One turn moves every row onto another: examples first, then more rows asked:
fup: -.25	.01	-.19	.01	-.18	.08	-.33	-.16	.07	-.11	.13	-.05	.00	.02	-.11	.07	-.10	-.12	-.07
Mibon: -.20	-.32	-.12	-.18	.33	.03	-.24	-.06	-.01	-.09	.09	-.07	.06	.25	.05	-.07	-.03	-.22	-.06
zug: -.12	-.28	.18	.07	.11	.19	-.23	-.12	.02	.06	.06	.06	.15	.03	-.17	.08	.14	-.08	-.01
fir: -.04	-.09	-.12	-.13	.09	.05	-.19	.18	-.22	.04	.13	.01	.20	.23	-.05	-.06	.00	-.20	.02
Guze: .12	-.13	.08	.05	.23	.08	-.36	.00	-.16	-.12	.26	.08	-.03	.08	.14	.03	.02	-.08	-.05
fol: .09	-.16	.13	.06	.20	.10	-.38	-.02	-.15	-.17	.22	.08	-.05	.08	.15	.03	.00	-.09	-.07
leges: -.24	.01	-.19	.01	-.17	.07	-.32	-.15	.06	-.09	.15	-.05	.00	.03	-.10	.08	-.09	-.12	-.07
romi: -.25	.03	-.18	.01	-.17	.07	-.32	-.16	.06	-.09	.15	-.06	.01	.02	-.09	.08	-.07	-.12	-.07
kidid: -.19	-.01	.04	.01	.12	.22	-.15	.05	-.22	.08	.14	-.12	.28	.11	.06	-.02	.07	-.25	-.06
diba: .06	-.15	.16	.09	.22	.14	-.36	-.05	-.15	-.15	.23	.05	-.02	.04	.17	.04	.03	-.11	-.09
nabe: -.28	-.28	-.04	-.12	.35	.11	-.22	-.13	-.02	-.07	.09	-.15	.11	.18	.12	-.04	.01	-.25	-.11
soge: -.24	-.19	.18	.01	.00	.29	-.23	.03	-.19	-.13	-.02	-.09	.15	.12	.12	.00	-.08	-.28	-.13
Vara: -.28	-.16	.19	.03	.07	.05	-.30	.04	-.23	-.16	.16	-.04	.21	.24	.20	-.11	-.04	-.03	.00
balu: .08	-.09	.12	.09	.25	.11	-.34	-.04	-.15	-.10	.27	.05	.00	.05	.16	.04	.05	-.10	-.07
vivi: -.22	-.25	-.11	-.15	.37	.06	-.21	-.09	-.02	-.02	.13	-.12	.12	.22	.08	-.06	.03	-.23	-.07
Bosot: -.25	-.35	-.04	-.14	.31	.10	-.25	-.10	-.01	-.14	.04	-.09	.05	.22	.10	-.05	-.04	-.23	-.11
Rur: -.20	-.15	.09	-.02	.10	-.04	-.30	.10	-.24	-.11	.20	.00	.20	.30	.13	-.12	-.03	.01	.06
Zon: -.05	-.27	.10	.02	.11	.12	-.23	-.08	.02	.09	.09	.11	.16	.07	-.21	.05	.15	-.06	.04
Nuzit: -.26	.02	-.17	.02	-.17	.09	-.32	-.17	.06	-.10	.14	-.07	.01	.02	-.10	.07	-.08	-.12	-.07
zodug: -.24	.02	-.21	.02	-.16	.07	-.34	-.17	.06	-.08	.15	-.06	.01	.03	-.10	.06	-.08	-.10	-.04
gevaf: -.10	-.36	.19	.04	.06	.19	-.26	-.10	.03	-.01	.00	.10	.09	.06	-.18	.07	.07	-.09	-.01
pige: -.04	-.34	.10	.00	.07	.12	-.26	-.05	.03	.02	.03	.14	.09	.09	-.23	.06	.08	-.06	.03
zikof: -.22	-.20	.14	-.01	.06	.00	-.33	.09	-.24	-.19	.15	.01	.16	.29	.16	-.12	-.08	-.01	.03
totag: -.27	.03	-.19	.03	-.16	.09	-.34	-.18	.06	-.08	.15	-.08	.02	.02	-.08	.06	-.07	-.10	-.05
Pigub: -.10	-.27	.01	-.12	-.02	.13	-.27	.17	-.20	-.17	-.04	.06	.05	.24	-.01	-.06	-.16	-.23	-.05
biful: -.25	-.11	.15	.01	.11	.02	-.28	.04	-.24	-.09	.22	-.05	.25	.25	.18	-.11	.01	-.02	.03
sason: -.25	.00	-.21	.01	-.17	.08	-.36	-.17	.07	-.11	.13	-.05	-.01	.04	-.10	.06	-.09	-.11	-.06
sof: -.27	.00	-.18	.03	-.16	.10	-.35	-.18	.07	-.11	.13	-.07	.00	.02	-.08	.06	-.10	-.11	-.07

nabe -> Bosot
fup -> leges
Now find these:
Pigub -> fir
Zon -> zug
fol -> Guze
biful -> Vara
zodug -> totag

One turn moves every row onto another: examples first, then more rows asked:
Benit: .27	-.06	.12	.09	-.11	.02	.05	.09	.14	-.04	.16	-.07	.12	-.05	-.04	.11	.20	-.15	.10	-.07	.00	-.02	.04	.13	.32	-.01	-.01	-.41	-.21	.09	.10	.04	-.28	.15	.04	.05	.06	-.06
gemi: .16	-.16	.11	-.06	-.11	.07	.00	.00	.05	-.14	-.04	-.15	-.15	.19	-.09	-.26	.05	.10	-.02	-.09	.08	.21	-.05	.27	.05	.13	-.03	-.31	-.16	-.06	.32	.15	-.16	-.04	-.13	-.01	.00	-.30
Kapu: .15	-.20	-.05	-.16	-.07	.05	-.01	-.05	.11	-.09	.14	-.13	-.09	.21	-.14	-.23	-.07	.08	.05	-.04	.14	.12	.06	.28	.04	.13	-.01	-.27	-.16	.00	.32	.21	-.17	.07	-.13	-.03	-.03	-.38
ral: .19	-.16	-.11	.10	.05	.06	-.13	.15	-.17	-.30	.13	-.14	.08	.03	.06	-.01	.00	-.03	.10	-.09	.05	.33	.04	.31	-.09	.26	.15	-.15	-.27	.09	.06	.01	-.39	.02	-.22	.00	.10	-.05
Muvu: .16	-.19	.04	-.07	-.15	.05	-.04	-.07	.06	-.11	-.03	-.17	-.17	.21	-.16	-.23	.10	.12	.03	-.01	.13	.23	.04	.25	.09	.11	-.02	-.33	-.17	-.02	.27	.16	-.10	-.03	-.09	-.03	-.04	-.29
Zotog: .08	-.09	.06	.19	-.05	.05	.03	-.01	.33	.00	.10	-.14	.21	-.11	-.12	.13	.14	-.05	-.04	.07	-.02	.07	.23	.23	.23	.03	-.02	-.27	-.23	.18	.07	-.06	-.27	.05	-.09	-.15	.09	-.32
dudo: .14	-.05	-.04	.04	.01	.06	-.05	.02	.07	-.09	.13	-.26	.02	.06	.06	.05	.14	.07	.02	-.06	-.07	.23	.02	.29	-.05	.11	.00	-.23	-.25	.04	-.08	-.08	-.32	-.07	-.56	-.08	.10	-.13
Lusor: .08	-.09	-.14	.04	.07	.05	-.04	.05	.10	-.11	.24	-.17	.13	.08	.05	.05	.00	.02	-.01	-.08	.00	.18	.04	.30	-.10	.14	.05	-.19	-.29	.05	.01	-.02	-.40	-.03	-.55	-.06	.16	-.20
gugoz: .22	-.08	-.11	-.15	-.09	.19	-.09	-.15	.08	.03	.03	.20	-.02	-.31	-.03	-.04	.08	-.04	-.03	.09	-.01	.18	.12	.32	.19	.12	.00	-.08	-.24	-.07	.13	.09	-.17	-.05	-.03	-.18	-.08	.00
mera: .18	-.14	-.03	.01	-.13	.16	-.07	.30	.17	-.05	.14	-.18	.18	-.06	.00	.11	-.02	-.15	.00	-.02	-.05	.15	.13	.31	.23	.01	.01	-.15	-.25	.09	.00	.13	-.34	.06	.15	-.08	.08	-.26
zale: .11	-.15	-.26	.08	-.03	-.04	-.13	.01	-.04	-.15	.22	-.04	.09	.19	-.04	.10	.14	-.01	.11	.02	.20	.16	.08	.20	.07	.09	.10	-.36	-.36	.06	-.03	.05	-.31	.03	-.38	.04	.07	.01
Nobem: .19	-.06	-.03	-.05	-.11	.19	-.07	-.07	.08	.03	-.03	.30	-.02	-.23	.02	-.05	.10	-.05	-.12	.01	.03	.15	-.01	.30	.24	.08	.02	-.16	-.32	-.17	.18	.08	-.22	-.13	-.10	-.10	.01	.05
Sug: .10	-.23	-.03	-.05	-.08	.06	-.04	-.01	.08	-.15	.08	-.07	-.06	.25	-.15	-.24	-.08	.07	-.01	-.04	.19	.17	.03	.30	.05	.14	.04	-.28	-.22	-.03	.36	.22	-.20	.01	-.10	-.01	.02	-.38
lezi: .23	-.08	.09	.14	-.07	.04	.06	.14	.14	-.08	.19	.01	.20	-.03	-.03	.09	.10	-.18	.03	-.10	.04	-.04	.01	.15	.28	.01	.04	-.37	-.26	.07	.19	.08	-.36	.16	.04	.08	.11	-.11
rab: .20	-.11	.08	.06	-.17	.18	-.06	.31	.14	-.04	.02	-.23	.11	-.07	.01	.09	.08	-.13	-.02	-.03	-.10	.21	.08	.29	.25	.01	.00	-.18	-.23	.07	-.04	.07	-.32	.01	.14	-.07	.09	-.20
Dif: .21	-.01	.05	-.10	.07	.06	.02	.06	-.05	-.13	.13	.14	-.18	.00	.00	.30	-.01	-.10	.16	-.08	.03	.09	.09	.15	.01	.13	-.11	-.25	-.10	.05	-.16	.01	-.18	.18	-.18	-.02	-.07	-.18
bar: .18	-.10	-.06	-.03	-.06	.21	-.08	-.06	.07	-.03	.01	.30	.03	-.28	.01	-.08	-.01	-.08	-.13	.01	.03	.20	.04	.37	.16	.15	.05	-.05	-.30	-.13	.24	.07	-.26	-.10	-.04	-.14	.02	-.04
semop: .05	-.05	.16	.25	.06	.05	.00	.03	-.03	-.21	-.12	.24	-.17	.02	-.06	.27	.06	-.04	-.01	-.03	.12	.23	.10	.18	.06	.18	-.06	-.28	-.22	.05	-.08	-.09	-.19	-.01	-.22	-.07	.03	-.21
lonip: .15	-.01	.15	.07	.11	.10	.04	.20	-.09	-.21	.05	.26	-.14	.01	.07	.24	-.10	-.14	.02	-.19	.06	.13	-.05	.18	-.01	.17	-.05	-.23	-.18	-.02	-.02	.01	-.31	.09	-.19	.04	.04	-.19
goda: .19	-.08	-.18	-.17	-.09	.16	-.08	-.13	.13	.07	.13	.30	.04	-.24	-.03	-.01	.05	-.07	-.04	.07	.07	.08	.08	.30	.23	.07	.01	-.13	-.31	-.12	.15	.13	-.19	-.03	-.09	-.13	-.04	.00
zenep: .23	-.15	-.14	.00	.01	.04	-.15	.05	-.15	-.26	.16	-.23	.03	.00	.02	.02	.09	.00	.19	-.02	.01	.32	.11	.27	-.07	.22	.10	-.18	-.21	.13	-.06	.00	-.30	.06	-.21	-.06	.02	-.01
kanu: .14	-.19	-.04	-.17	-.14	.05	-.05	-.05	.12	-.05	.08	-.18	-.13	.25	-.15	-.19	.05	.11	.04	.00	.13	.14	.06	.27	.08	.07	-.04	-.32	-.17	-.03	.22	.21	-.11	.01	-.14	-.04	-.05	-.34
sabas: .11	-.13	-.12	.19	-.05	-.01	-.12	.07	-.10	-.18	.08	-.04	.05	.18	.00	.07	.20	.00	.04	-.04	.16	.23	-.01	.21	.10	.11	.10	-.38	-.37	.00	.00	.00	-.32	-.06	-.38	.07	.13	.06
Dolid: .03	-.07	-.05	.02	.05	.14	-.05	.24	.05	-.12	.08	.22	-.07	.10	.03	.31	-.19	-.11	-.06	-.06	.11	.18	.10	.28	.00	.09	-.06	-.14	-.27	-.01	-.16	.06	-.29	.01	-.20	-.08	.05	-.34
nomu: .21	-.02	.01	-.10	-.08	.18	-.03	-.17	.15	.08	-.01	.20	-.05	-.31	.01	-.04	.13	.00	-.10	.03	-.06	.14	.04	.31	.19	.09	-.03	-.11	-.25	-.12	.15	.01	-.18	-.11	-.17	-.17	-.02	-.01
zif: .16	-.05	-.11	-.11	-.02	.17	-.02	-.12	.18	.05	.13	.30	.07	-.29	.01	-.04	-.03	-.07	-.13	.02	.01	.08	.05	.34	.14	.11	.02	-.09	-.29	-.12	.23	.08	-.27	-.06	-.16	-.15	.02	-.10
Fabu: .09	-.02	.05	.00	-.04	.15	-.06	.17	.01	-.07	-.05	.08	-.22	.07	.02	.32	.03	-.05	.01	-.02	.02	.23	.10	.24	.06	.08	-.13	-.20	-.20	.00	-.28	.00	-.16	-.04	-.22	-.11	-.03	-.24
meso: .11	-.18	.04	-.04	-.11	.08	-.02	.05	.09	-.11	.01	-.08	-.10	.26	-.10	-.24	-.04	.08	-.07	-.08	.14	.19	-.05	.30	.06	.10	.00	-.31	-.23	-.08	.33	.20	-.20	-.07	-.14	.00	.05	-.35
vovun: .06	-.09	.15	.29	-.06	.07	.05	.06	.30	-.04	.02	-.10	.20	-.11	-.08	.09	.11	-.06	-.11	.01	-.03	.11	.14	.25	.23	.05	.00	-.27	-.27	.14	.13	-.07	-.33	-.01	-.08	-.11	.15	-.32
baze: .03	-.10	-.04	.10	.10	.02	-.02	-.02	.05	-.17	.11	.27	-.06	.03	-.11	.32	-.07	-.08	.07	.03	.18	.13	.22	.19	.03	.17	-.04	-.25	-.21	.11	-.08	-.03	-.19	.11	-.22	-.10	-.03	-.30

semop -> Fabu
zif -> bar
Muvu -> kanu
Now find these:
ral -> sabas
Benit -> Zotog

One turn moves every row onto another: examples first, then more rows asked:
Fab: -.06	.07	-.02	-.21	-.18	.11	.05	.17	-.08	-.12	.04	.02
zota: .05	.00	-.09	.12	-.14	-.18	-.01	.07	.21	-.11	-.09	.11
Noru: .14	.04	.09	-.19	.02	-.11	-.04	.05	-.03	-.19	.06	-.27
sil: .05	.02	.01	-.09	.23	-.15	-.04	.00	-.05	-.17	-.19	-.13
Rom: -.14	-.17	-.04	-.19	-.21	-.05	-.03	.13	.14	-.17	.07	-.04
doro: .00	-.01	.12	-.15	.16	-.14	-.11	.07	-.03	-.02	-.20	-.14
bamol: -.05	.07	-.06	-.19	-.18	.14	.01	.20	-.09	-.17	.03	-.01
Masi: .05	-.06	.01	.10	-.07	-.11	.01	.09	.29	-.04	.00	.07
Raz: -.09	.20	.03	-.02	.02	-.09	-.11	.13	-.14	-.10	-.04	-.19
kasub: -.13	-.05	-.21	-.02	-.18	-.07	.15	.08	-.05	-.10	-.01	-.03
Nedig: -.06	.10	-.03	-.19	-.18	.11	.01	.19	-.09	-.17	.04	-.02
biko: .07	.00	-.06	.14	-.13	-.16	-.01	.07	.20	-.10	-.09	.13
Tes: .16	-.10	.07	.06	.04	-.21	.17	.10	.03	-.18	-.11	.03
por: .04	-.07	.01	.10	-.09	-.13	.00	.09	.27	-.05	.04	.05
muto: .04	.00	.01	-.11	.21	-.17	-.08	.00	-.05	-.18	-.17	-.13
kol: .04	.05	.02	-.10	.22	-.12	-.05	-.04	-.07	-.14	-.19	-.15
bapu: -.02	.01	-.08	-.18	-.09	.12	.08	.12	-.08	-.21	.15	-.01
Tuv: .11	.00	-.05	.09	-.17	-.18	.00	.07	.17	-.11	-.10	.13
Tezo: -.06	.01	-.10	-.18	-.07	.11	.05	.12	-.04	-.24	.16	.00
Biki: .07	-.10	.00	.12	-.04	-.13	-.02	.08	.24	-.05	.03	.10
vebi: -.02	-.02	-.09	-.17	-.08	.14	.04	.16	-.06	-.22	.16	-.04
zuve: .02	-.01	.13	-.15	.17	-.10	-.10	.08	-.01	-.06	-.22	-.14
Fope: -.02	.01	-.07	-.17	-.07	.13	.07	.14	-.06	-.21	.17	-.06
tepe: -.04	-.02	-.06	-.16	-.07	.13	.05	.14	-.08	-.24	.16	-.05
nop: -.06	.07	-.02	-.16	-.19	.12	.03	.20	-.11	-.17	.02	-.02
Sim: .08	.02	-.07	.11	-.12	-.14	.02	.08	.23	-.12	-.11	.11
gif: .01	.05	.09	-.18	.19	-.11	-.10	.06	-.01	-.03	-.19	-.14
gazen: .10	-.10	.01	.07	-.10	-.14	-.02	.07	.26	-.06	.01	.08
nav: .05	.02	-.07	.11	-.17	-.17	.03	.05	.21	-.14	-.08	.09
ruki: .06	.05	.01	-.12	.18	-.13	-.09	-.05	-.05	-.22	-.19	-.15
Lol: -.05	-.06	.18	.06	.03	-.17	-.07	.22	.11	-.16	-.13	.09
togug: -.09	.06	-.03	-.18	-.16	.12	.01	.19	-.09	-.15	.06	.03
dori: .07	-.10	.00	.07	-.10	-.13	-.01	.08	.28	-.03	.01	.07
lidef: .02	.00	.11	-.16	.17	-.09	-.13	.02	-.01	-.07	-.19	-.15
dip: .05	.05	.00	-.13	.23	-.15	-.07	.00	-.04	-.16	-.17	-.14
fikop: .00	.01	.12	-.12	.17	-.06	-.09	.02	-.03	-.01	-.17	-.18

zuve -> Nedig
por -> doro
Now find these:
biko -> kol
Tuv -> ruki
Lol -> Raz
vebi -> Masi

